[[ 24 -17 -30 -33]
 [ -9 -27 -46 -18]
 [ -4 -21   0 -81]
 [ 19 -11 -28  12]
 [ 23 -30  -7  -3]]
:
[[ -9 -27 -46]
 [ -4 -21   0]]

[[  7  73 -55]
 [  4  79 -72]
 [ 11  44 -12]
 [ 16  43 -12]]
:
[[  4  79 -72]
 [ 11  44 -12]]

[[ 12   5  24]
 [ 29   5   9]
 [ 12 -81  10]]
:
[[ 29   5   9]
 [ 12 -81  10]]

[[-40 -36 -64  15]
 [ 21  52   3  27]
 [-19  59  45   2]
 [ 25 -14 -43   1]]
:
[[ 21  52   3]
 [-19  59  45]]

[[  5   1  47]
 [ 44  -8 -16]
 [-61  -6 -45]
 [ 46  -6   4]]
:
[[ 44  -8 -16]
 [-61  -6 -45]]

[[ 68   4  32]
 [ 21  -6 -33]
 [-24  -2 -22]
 [-22   1 -12]]
:
[[ 21  -6 -33]
 [-24  -2 -22]]
---
[[-30 -18 -25 -28  -4 -15 -47  35  32 -14   4 -22  28  19  22]
 [-29  27 -35   9  51  -9  44 -12 -74   9 -32  38  23 -19 -41]
 [-33  -1  -6 -27  32 -10 -16  51  -5 -31 -38  36  38  34   0]
 [-13  39  -4 -17  32 -44  -8  12 -45   5   0 -26  -4 -25  18]
 [ 18  50  62 -29  12 -18  12  26 -19  -5  -3   9 -26   5  21]]
:
[[ 19  22 -30 -18 -25 -28  -4 -15 -47  35  32 -14   4 -22  28]
 [-19 -41 -29  27 -35   9  51  -9  44 -12 -74   9 -32  38  23]
 [ 34   0 -33  -1  -6 -27  32 -10 -16  51  -5 -31 -38  36  38]
 [-25  18 -13  39  -4 -17  32 -44  -8  12 -45   5   0 -26  -4]
 [  5  21  18  50  62 -29  12 -18  12  26 -19  -5  -3   9 -26]]

[[  5  -3 -17  11 -14  -2  -7  -3  -2  -1]
 [  8 -17 -41  46 -27 -35   7 -37 -44 -12]
 [  2  -5  -4  -3   4   6  -1   2  -2  -2]
 [ 10  -5 -17  12 -26 -12   0  -7 -15  -1]
 [  4  -1   0  -2  -5   0   1   5  -6   3]
 [-53  13  63 -14  27 -62  37 -61 -39 -11]
 [ -4   4  -3   9  -4  -7  -3  -5   4  -1]]
:
[[ -2  -1   5  -3 -17  11 -14  -2  -7  -3]
 [-44 -12   8 -17 -41  46 -27 -35   7 -37]
 [ -2  -2   2  -5  -4  -3   4   6  -1   2]
 [-15  -1  10  -5 -17  12 -26 -12   0  -7]
 [ -6   3   4  -1   0  -2  -5   0   1   5]
 [-39 -11 -53  13  63 -14  27 -62  37 -61]
 [  4  -1  -4   4  -3   9  -4  -7  -3  -5]]

[[ 23  11  53 -14 -65  33 -37   4  28   3]
 [-18 -31 -40  40 -63  27  43  19  48 -12]]
:
[[ 28   3  23  11  53 -14 -65  33 -37   4]
 [ 48 -12 -18 -31 -40  40 -63  27  43  19]]

[[-23  10  -8  -9 -44  -8   7   3 -29  15  14 -28]
 [ 15  10  -1   3 -11  -8   7 -15 -29  15  45 -28]
 [  6  10  -1   3 -24  -8   7 -15 -29  15  16 -28]
 [-16  10  -1   3 -47  -8   7 -10 -29  15  26 -28]
 [ 17  10  -1   3 -12  -8   7 -15 -29  15  46 -28]
 [ 13  10  -1   3 -24  -8   7 -15 -29  15  66 -28]
 [  0  10  -1   3 -24  -8   7 -15 -29  15   8 -28]]
:
[[ 14 -28 -23  10  -8  -9 -44  -8   7   3 -29  15]
 [ 45 -28  15  10  -1   3 -11  -8   7 -15 -29  15]
 [ 16 -28   6  10  -1   3 -24  -8   7 -15 -29  15]
 [ 26 -28 -16  10  -1   3 -47  -8   7 -10 -29  15]
 [ 46 -28  17  10  -1   3 -12  -8   7 -15 -29  15]
 [ 66 -28  13  10  -1   3 -24  -8   7 -15 -29  15]
 [  8 -28   0  10  -1   3 -24  -8   7 -15 -29  15]]

[[-15 -20  25 -49  62  33]
 [-23  -7   7 -21  44  25]
 [ 12  16  29  17   6   6]
 [ -3 -29  -9 -49  22 -10]
 [ -8  21 -42  20 -26   0]
 [ -5 -17  14 -25  34  18]
 [-12  11 -10  28 -10   0]
 [-19  -2 -31   6  -7  -9]]
:
[[ 62  33 -15 -20  25 -49]
 [ 44  25 -23  -7   7 -21]
 [  6   6  12  16  29  17]
 [ 22 -10  -3 -29  -9 -49]
 [-26   0  -8  21 -42  20]
 [ 34  18  -5 -17  14 -25]
 [-10   0 -12  11 -10  28]
 [ -7  -9 -19  -2 -31   6]]

[[-30   8 -29]
 [-22 -10  25]
 [-36  -3 -21]
 [-34  -1 -31]
 [ 31 -11  78]
 [  9  12 -71]
 [-34  -6  -7]
 [ -4 -12  50]
 [ -1 -12  54]
 [-17 -10  34]
 [-11   7 -61]]
:
[[  8 -29 -30]
 [-10  25 -22]
 [ -3 -21 -36]
 [ -1 -31 -34]
 [-11  78  31]
 [ 12 -71   9]
 [ -6  -7 -34]
 [-12  50  -4]
 [-12  54  -1]
 [-10  34 -17]
 [  7 -61 -11]]

[[ 72   8  51  14 -34  -9  32 -48  34  17 -10  32]
 [  6 -14  -6  -5   1  11  -9  -1  -8  10 -10  -6]
 [ 25 -38 -25  -8  43  16 -51 -13  -8 -19   6 -56]
 [  1 -17 -11  -7  -2  12  -9  -3 -14  11 -12  -5]]
:
[[-10  32  72   8  51  14 -34  -9  32 -48  34  17]
 [-10  -6   6 -14  -6  -5   1  11  -9  -1  -8  10]
 [  6 -56  25 -38 -25  -8  43  16 -51 -13  -8 -19]
 [-12  -5   1 -17 -11  -7  -2  12  -9  -3 -14  11]]
